In the data rows, the value 128 means zero.
What is the hidden score of each row? Scores go from 0 to 15, and 7 is about the middle.
[121  99 125 126 143 140  55 154] >> 0
[172 147 157 110 174 137 137  92] >> 8
[157 160 123  94 127 164 133  98] >> 7
[161 104  98 214 209 146  85 164] >> 0
[212 127 149 114 135  84 211  87] >> 15
[166  99  88 148 142 122 112 155] >> 4
[105  74  97 192 100 115 105 163] >> 3
[190 146 104 185 184 117 129 120] >> 7
[ 63 121 121 134 100 102 142 131] >> 9
[146 147 156 123 156 116 151  88] >> 10
[ 86  97  84 172 124 110 116 212] >> 5
[123 131 147 100 111 185 131 116] >> 7
[154 114 141 151 140 103 167 101] >> 12
[112 114 127 106 105 124 131 158] >> 7
[108 115  98 133  82 147 139 152] >> 8
[148 118 151 116 151 181 138 138] >> 8
[193 119 109 124 159 103 170  29] >> 13
[113 135 130 112 103 110 145 117] >> 9
[ 96 138 123 149 135 120 102 112] >> 3
[106 122 140 114 137 145 115 144] >> 5
[131 156 118 127 115 120 137 121] >> 8
[181 130 129 126 140 107 209  96] >> 15
[146  86  99 217 155 124 141 141] >> 8
[146 150 151  91 185 152 125  83] >> 6
[160 129 140 142 148 184  89 102] >> 1
[148  91 137 121 125 195 109 141] >> 4
[ 55  72 178 129  94 142 105 181] >> 3
[146 114 155 157 169 120 121 139] >> 6
[114  73  73 180 131 110  99 162] >> 2
[ 95  92  92 177 121 114 141 155] >> 8
[ 96 164 142 145 172 151 120 104] >> 5
[116 155 134 102 101 128 149 101] >> 10
[ 67  65 103 152 124  99 111 171] >> 4
[152 177 176  89 156 112 150  81] >> 10
[154 127 148 110 160 191  93 132] >> 2
[ 93 103 102 124  39 130 112 144] >> 4
[104 122  92 129  92 102 121 155] >> 6
[134 109 146 141 162 132 148 106] >> 9
[ 87  68  76 179 114 134 119 185] >> 5
[126 114 145 120 171 204 113 147] >> 4
[111 151 120  91 101 105 151  85] >> 10
[102  82  85 192 159 130 141 206] >> 8
[124 140 112 135 175 144  95 123] >> 2
[116 135 101 131 105  94 147 130] >> 9
[139  89 118 139 120 129  99 161] >> 2
[149 105 120 170 134  96 146 130] >> 9
[116 151 122  95 123 114 148 148] >> 9
[109 145 139 120 180 175 169 137] >> 12
[150 177 138 101 116 162 147  93] >> 9
[ 93  94  77 181 102 125 119 173] >> 5
[113 147 125 116 112 160 107 130] >> 4
[146 170 145 141 145  93 158 109] >> 11
[109 113 139 144 117 122 166  98] >> 12
[ 85 128 137 123 105 105 139 159] >> 8
[ 58 160 150 152 108 157 134 170] >> 7
[173 148 147 126 169 113 136  96] >> 8
[145 143 152  73 131 105 116  80] >> 5
[ 97 115  81  94  91 123 136 118] >> 8
[145 108 125 123 126 191  68 124] >> 0
[ 94 157 106 107  88  95 153  96] >> 10
[130 149 141 100 133 171  69  96] >> 0
[ 88  83 100 167 121 155 118 187] >> 5
[116 149 174 107 125 142 133 148] >> 7
[155 117 129 116 108 118 211  96] >> 15
[118  97 131 153 156 126  90 193] >> 1
[153 152 201  87 148 146 149  66] >> 10
[189 164 120 102 138  85 198  97] >> 15
[172 202 151 124 172  94 152  89] >> 10
[148  97  99 114 110 143 125 113] >> 6
[153 179 145 149 171 104 154 100] >> 10
[177  89  89 156 112 106 177 147] >> 14
[138  79 123 176 169 218  46 187] >> 0
[138 159 143 152 153  84 147 103] >> 9
[ 67 185 156 143 108 139 130 143] >> 7
[159 123 107 134 153 198  62 140] >> 0
[128 159 143  87 119 170 113  94] >> 4
[142  48  49 210 129 129 106 167] >> 3
[ 86 132  96 135 109 101 111 138] >> 4
[166 122  98 173 144 104 122 138] >> 6
[137 164 119 127 127 106 129  98] >> 7
[137 123 144 123 110 145 118 141] >> 5
[148 192 168  75 143 126 170  46] >> 13
[146 108  95 158 179  99 115 136] >> 5
[171 129 127 136 183 122 139  98] >> 8
[169 113 164 176 193 110 148 109] >> 9
[139 124 108 194 168 102 142 155] >> 9
[108  97  90 165 115 132 102 159] >> 3
[161 104 144 122 132 192  87 128] >> 1
[167 135 150 105 170 119 159  82] >> 11
[ 56  26 209 106 103 151 131 170] >> 7
[120 134 129 116 114 109  97 123] >> 2
[129 103 101 137 140 173  73 126] >> 0
[144 129 145  68 125 180 108  95] >> 4
[166 104 148 118 149 186  65 120] >> 0
[142 129 124 167 155 100 128 148] >> 7
[141  75 146  98 127 186  89 115] >> 1
[177 203 176 125 180  85 203  95] >> 15
[117 147 130  97 119 103 169 112] >> 12
[ 98 148 104 139  98  99 126 181] >> 6
[133 116 118 174 155 102 112 133] >> 4
[125 156 125 174 147  94 133 102] >> 7
[140 166 121 138 120  85 171 137] >> 13
[122 179 140  85 132 141 145 106] >> 9
[119  95  78 177 116 107 130 156] >> 7
[ 91 155 128  85 101 127 128 104] >> 7
[158 140 125 111  79  69 187 132] >> 15
[ 99 159 127 115 130 151 134 195] >> 7
[169 124 144  89 119 207 112 143] >> 4
[152 124 133 128 178 170 128 114] >> 7
[ 93  76  91 157 142 113  71 173] >> 0
[166 113 109 137 133  54 170 184] >> 13
[151 119 106 113 117 105 184 103] >> 15
[ 75  86 161 139 102 118 104 171] >> 3
[111 138 158 119 115 150  87 144] >> 1
[149 163 104 136 158 190  77 152] >> 0
[116 181 174  65 147 144 155  60] >> 10
[ 98 135 139 181 123 154 138 176] >> 8
[138 189 137  90 118 141 143 118] >> 9
[123 144 142 111  94 115 147 109] >> 9
[135 145 114 107 126 144 128 107] >> 7
[123 181 177 105 151 111 150  88] >> 10
[ 93 115  82 154 105 112 150 143] >> 10
[128 115 150  88 132 146 151  98] >> 10
[169 181 162 110 141 100 159 115] >> 11
[102 128 149 157 130 127  98 137] >> 2
[117  90 100 148  99 118 136 157] >> 8
[117 115  78 148 121  90 122 140] >> 6
[ 93 140 110 128  84 110 123 129] >> 6
[ 72 123 208  90 100 133 144 168] >> 9
[104 124 119 144 102 106 116 112] >> 5
[172 172 145  89  95  80 153  95] >> 10
[101 111 111 143 105 110 116 152] >> 5
[145  88 136 133 160 184  66 131] >> 0
[215 134 136 160 150  68 204 104] >> 15
[ 87 160 132  75  72 105 143  93] >> 9
[139 132 151  93 140 166  89 132] >> 1
[112 153 161  72 138 149 144  97] >> 9
[ 97 120 108 150 120  11 123 165] >> 6
[116 109 143 116 112  90 168 105] >> 12
[ 89 178 147  97 134 158 124 119] >> 6
[145 143 165  66 127 195  75  78] >> 0
[147 176 206  72 153 145 153  93] >> 10
[117 104 133 115 157 169  54 159] >> 0
